(in the rows, 128 means zero)
A single turn carries every row of the set below to another of its rows. Some are shown first; where does it send the rows asked next?
Nol: [122 120 114 116 122  80 146 103 126 124 128 117 150 167 117 137 155 130
 135 162 137 132 162]
migak: [101  87 116 113 134  78 145  80 136 148 134 127 150 142 135 123 139 136
 141 134 138 139 141]
fazi: [145 152 102 132 123 134 125 124 150 130 103 141 136 134 147 101 171 136
 112 116  78 160 103]
vaf: [131 114 106 136 137 175 122 118 138  80 108 143 106 127 168 103 155 130
 118 121 131 133 137]
nineb: [ 91 119 107 122 118 151 115 108 147  68 131 139 112 134 150 129 166 101
 123 101 110 140 155]
pani: [140  95 115 114  89 116 145 103  98 133 128 158 133 124 125 137 146  90
 118 172 128 151 103]
Padu: [113 127 137 124 163 151 113 123 149 128 126 143 145 159 131 122 108 143
  75 126  94 156 131]
fike: [152  77 149  97 124 111 109 143 127  98 148 152 176 157 126 129 129 127
  93 134  96 138 109]
feses: [129  96 122 105 108 121 148  91 136 150 111 173 137 122 146 112 138 109
 127 155 106 154  82]
mogov: [108 105 129 106  67 120 126 116 109 148 114 160 132 115 147 139 130  91
 130 146 110 154 122]
Kinu: [ 98 111 135 122 147 118  99 134 145 141 132 180 128 116 124 123 104 135
  92 136  84 156 113]
Lev: [145 107  82 140 147 152 119 132 150  74 110 142 127 120 150 131 146 109
 109 109 115 136 146]
Moze: [105 121  94 150 128 160 137 122 142  91 135 152 110 112 140 141 171 117
  94 119 129 134 146]
ritol: [138 106 150 122 142  89 122 141 104 114 151 151 171 131 127 121 148 150
  94 103 116 152 120]
mevim: [ 99 115 119 122 133 131 103 147 166 103 138 119 125 110 114 127 141 100
 121 169 104  89 132]
piri: [133  90 129 107 161 132  97 108 137 102 142 140 158 176 132 122 121 109
  91 130  95 135 147]
Zisu: [110 111 113 101 111  83 139 116 129 114 136 123 126 155 136 136 138 123
 155 139 149 175 163]
pomi: [103  86 135 126 124 122 152 131 124 106 129  91 157 131 104 136 115 171
 127 122 129 136 111]
Sobi: [122  92 141 122 105 137 138 145 109  83 103 105 140 136 123 124 112 174
 133 141 136 123 116]
zopa: [102 117 141 123 120 145 159 127 125  82 124 109 142 147  83 135 129 152
 130 160 111 129 113]
basi: [123  82 108 122 124 122  94 163 149  93 123 106 148 106 116 134 115 119
 125 138  97 100 122]
neb: [117 157 130 118  95 146 122 133 142 135 133 107 116 131 154 112 162 120
 108 117 109 172 100]
fuma: [130 146 103 136  92 116 117 136 137 141 140 128 120 123 127 119 187 135
 102 137  95 162 100]
Gupet: [100 132 153 111 114 129 142 141  99  88 117  94 154 133 101 116 131 135
 148 128 117 146 123]
sabe: [118  96 131 124 164  89 113 127 125 123 157 179 130 111 137 123 128 128
 102 118 131 166 127]
Kive: [103 113 139  92 102 128 114 166 165  82 117 126 144 118 140 131 130  96
 128 154 115 105 132]
roden: [127  96 115 118 121 124  78 149 150  84 113 119 123 124 138 109 133 128
 145 151  97  91 138]
fatos: [123 137 114 127  95 133 105 122 139 150 107 139 123 129 163  86 172 153
 118 131  94 141 110]
fim: [114  96 117 118 119  78 116  99 108 135 122 105 135 145 142 108 140 154
 145 140 148 132 149]
Kuvig: [119  74 115 107  88 125 131  95 114 136 116 164 114 123 156 109 135 132
 132 159 136 155  99]

neb -> nineb
Kinu -> Padu
pani -> fuma
Now find these:
vaf -> roden
feses -> fazi

A single turn carries every row of the set below to another of its rows. Some are shown first; where does it send the rows asked next?
vok: [128 146 139 110 147 132 175 129 173 103 113 116 114 137 116 128 144 142
 105 137 142 126 120 137 101 124 112 171 121  99  94 131 124  85 118]
tula: [142 134 125 111 152 128 151 143 168  97 129 120 132 128 124 118 133 145
 120 146 145 147 131 119 103 123  93 144 102 126  94 157 107  89 124]
vep: [108 133 126 151 151 110 101 129 136 153 120 118 119 146 132 121 125  87
 140 135 134 112 111 131 168 168 152 138  94 123 139 108 140 171 137]
fuve: [122 150 142  80 161 128 159 142 162  94 132 113 120 127 128 113 133 135
 134 148 130 130 114 110  97 136  95 166 112 120 104 140 119 110 127]
Tefe: [ 97 108 132 137  93 136 134  87 115 124  92 131  99 113  99 111 127 139
 127 114 105 122 112 130 130 107 139 108 171 110 163 111  99 101 103]
bem: [108  89 133 126 115 139 153 129 104 109  87 151  95 115 113 127 131 143
 121 112  97 124 140 121 120 126 131  88 153 136 173 104 112  96 138]
gura: [115 121 114 157 162 103 104 122 128 156 129 128 113 159 117 155 130  93
 127 140 148 106 111 113 165 154 157 112 120 122 139  96 133 157 151]
zibit: [126 142 129 105 166 125 157 151 167  93 153 114 112 133 124 135 138 147
 104 152 150 125 132 105 101 142  91 141 121 115 113 136 108 107 152]
lisu: [ 98  95 131 114  90 137 126 122 110 133 114 140 112 114 101 136 129 122
 126  97  95 118 146 141 126 112 125  82 169 122 155  97 129 124 108]
fakuf: [134 130 103 162 150 112 101 122 141 144 119 114 134 146 122 137 120  96
 139 133 144 126 122 119 170 143 171 116  99 125 109 122 128 167 136]
vub: [127 140 110 167 135 107 112 112 147 140 133 104  97 134 127 131 135 104
 113 129 150 111 119 142 170 148 166 138 103  94 131 106 138 167 120]
fas: [109  87 116 125 104 135 121 111 107 116  80 144 115  96 105 112 120 137
 132 106  95 141 133 133 131 113 141  86 143 144 144 122 110 100 125]
Nurin: [125 134 128 152 143 115 125 133 148 150 154 111 129 153 124 168 133  97
 129 122 146 109 134 118 153 134 155 112 110 104 124 105 153 179 113]
Pozur: [ 88  98 148 122 109 140 140 112 107 112  86 136 107  97 115 107 115 141
 139 111  85 132 122 116 125 127 137 105 136 134 179 114 109 114 115]
dize: [115 127 152 109 136 137 162 149 172 115 152 121 133 136 118 146 142 143
 106 132 139 130 143 130  90 123  74 137 120 110 114 134 126  93 107]

Pozur -> fuve
zibit -> gura
Nurin -> lisu
Now find these:
fas -> tula
vok -> vub

A single turn carries every row of the set below to another of its rows. Some are shown first; where does it send the rows asked next?
funeb: [102 125 112 116 115 102  96  94 141 123 158 111  95 138  87]
zevo: [125 123 112 144 165 137 137 112 167  74 104 143 106 120 129]
riv: [103 165 122 146 123  83 145  83 128 156 154 150  93 106 119]
Luva: [106  99 128 143 182 126 128 112 165 108 135 147  91 112 135]
Ruvo: [ 91 104 119 136 172 126 151 116 159 101 109 155 125 105 110]
Gamor: [143 120 121 145 166 140 138 105 155  82 103 131 113 143 132]
gab: [134  98 151 138 176 131 121 105 139  97 131 120 118 131 119]
Siv: [142 156  85 136  94 118 129  81 162 122 120 124  92 139 104]
git: [114 129 128 165 105  96 120  74 138 156 125 126 133 129  68]
dak: [128 117 142 162 172 122 147 115 166 111 103 142 131  85 106]
velo: [124 136 114 149 101  98 139  85 156 166 124 129 129 107  71]
Gek: [123 128 126 156 115  78 120  91 131 149 129 124 124 124  62]
fibid: [125 134 137 142 172 120 140 107 171 101 119 130 101  82 138]
denil: [ 94 130 105 135 111 120 150  83 122 153 152 165 120 133  93]
tas: [ 98 140  99 146 119 109 142  84 104 123 141 163 105 156  96]
zatom: [ 99 104 129 139 169 117 163 111 161 126 100 147 141 113 110]
dunu: [105  99 140 129 181 121 120 115 154 100 140 137 108 102 121]
pon: [125 112 112 165 173 141 143 111 167  96 103 151 105 122 123]
gegig: [100  98 116 143 175 135 148 102 151 100  94 136 119 108 103]
pagub: [ 84 135 101 147 111 118 135  73 121 133 141 159 111 158 105]
Nulol: [130 165  89 144  99 113 126  90 164 111 106 114  98 134  96]
kemop: [107 158  86 148  95 102 132  74 164 130 107 134 102 140 108]
luto: [128 106 145 172 183 125 138 110 164 124 118 143 113  93 113]
tima: [102 161 130 153 117  96 135  67 141 164 154 138  99 107 124]
buna: [145 158 128 170 125 136 118  84 112 118 159 140 100 141 104]
Tovu: [131 105 141 150 180 136 124  97 147  98 111 111 106  98 108]
rudel: [123 143 113 128 113  80 100  86 140 123 151 113  78 138 106]
bevo: [108 119 122 133 177 123 142  99 169 106 109 121  93  87 133]
Lov: [152 146 117 155 113 138 125  73 112 124 156 136 104 147  97]
robor: [ 95  92 137 119 176 116 135 112 151 116 137 140 120 122 127]
mamuk: [144 161 126 182 111 124 126  64 121 132 132 130 112 139 100]
duk: [111 141 122 151 110  90 129  95 154 155 122 118 129  99  66]
nufe: [115 182 116 158 118 110 150  89 148 150 148 150  95 102 129]
Sig: [137 107 141 153 175 138 124 110 142  85 120 131 118 114 107]
vogin: [153 168 128 178 119 110 135  75 110 128 135 136 101 130  99]
dob: [116 139 122 136 110  96  94  69 143 133 158 109  88 137 111]
tukud: [ 84 136 112 151 124 121 146  95 117 142 152 171 123 138  89]
Gem: [118 117 115 119 109 105 103  84 138 140 165 122 100 137  88]
rupeg: [133 139 126 133 166 121 148 102 175 104 106 126 101 109 153]
tumep: [132 174 114 149 109 115 150  76 146 159 148 142  95 100 124]
bevi: [116 160  86 147 101  86 140  88 154 127 103 136 101 136  93]
kagup: [134 125 148 156 171 113 156 106 171 132 104 129 128  91 127]

gegig -> luto
riv -> bevi
Now find these:
tukud -> duk
Gem -> denil
Ruvo -> dak
mamuk -> dob
zatom -> kagup

A single turn carries every row of the set below to another of its rows. Some are shown first; where does it send the rows asked next?
niru: [150 111  75 116 133 151 113 103 106 103 129 124 150 111 133]
Bip: [126 159 159 124 120 126 125 159 123 117 143 142  92 105 144]
nanep: [120 118 117 147 128 132 126 154 167 149 125 118 110 164 122]
kidu: [122 104 103 119  87 123 129 116 148 132 104 108 130 133 102]
toru: [140 149 107 145 156 105 101 155 113 146 138 156 139 151 123]
Tavem: [131  95 113 107 118 154 117 102 145 127 114  95 143 123 102]
Nusur: [156 108 121 101 102 136 135 111 148 122 136  81 140 112 120]
pizu: [ 93 151 121 101 114 135  99 149 119 103 145 158 122 104 133]
tusi: [123 135 167 113 108 139 133 137 134 116 136 123  91  96 134]
Pabis: [ 90 123 136  92 103 150 109 129 133 105 139 136 119  97 124]
bipes: [148 110 120 109 112 134 143 124 133 147 102  83 155 116 128]
kuru: [163 139  90  96 115 123 115 109 109  99 146 134 160 114 136]
karep: [127 134 101 140 148 127 108 135 131 129 138 173 124 171 139]
zef: [153 145  80 148 157 123 109 153 103 127 141 142 137 134 142]
Pume: [134 104 148 144 146 123 121 140 148 164 129 111 119 148 109]
Gepup: [ 94 143 148 121 122 120 106 165 127 127 149 155 107 115 131]
Bor: [128 119  87 111 108 119 111  96 113 112 118 163 145 141 120]
kif: [148 127 133 136 151 138 139 160 146 163 123 100 136 147 147]
fanul: [153 125  99  99 126 128 127 104  97 125 113 134 173 120 144]
beva: [ 91 117 163 111 110 133 114 146 140 128 142 132 103 108 122]
faz: [126 168 133 109 116 140 118 145 114  96 141 153 107  97 147]
tok: [158 122 149 137 139 122 135 151 156 150 155  99 117 142 136]
Vilev: [152 112 126 163 146 111 128 157 126 160 135 107 114 135 127]
mide: [124 143 143  97 104 152 126 123 124  94 134 133 106  88 140]
nifak: [136 141  72 107 129 137  98 116 112 110 124 140 163 125 118]
bopu: [155 142 113 127 166 132 122 140 109 141 134 152 155 150 163]
kadev: [149  79 121 130 124 139 131 107 129 136 122  89 127 114 117]
vukib: [166 155 117 132 151 109 115 146 117 128 166 151 137 145 151]

vukib -> tok
Vilev -> kadev
Now find these:
Tavem -> nifak
karep -> nanep
Bip -> tusi
bopu -> kif
Gepup -> beva

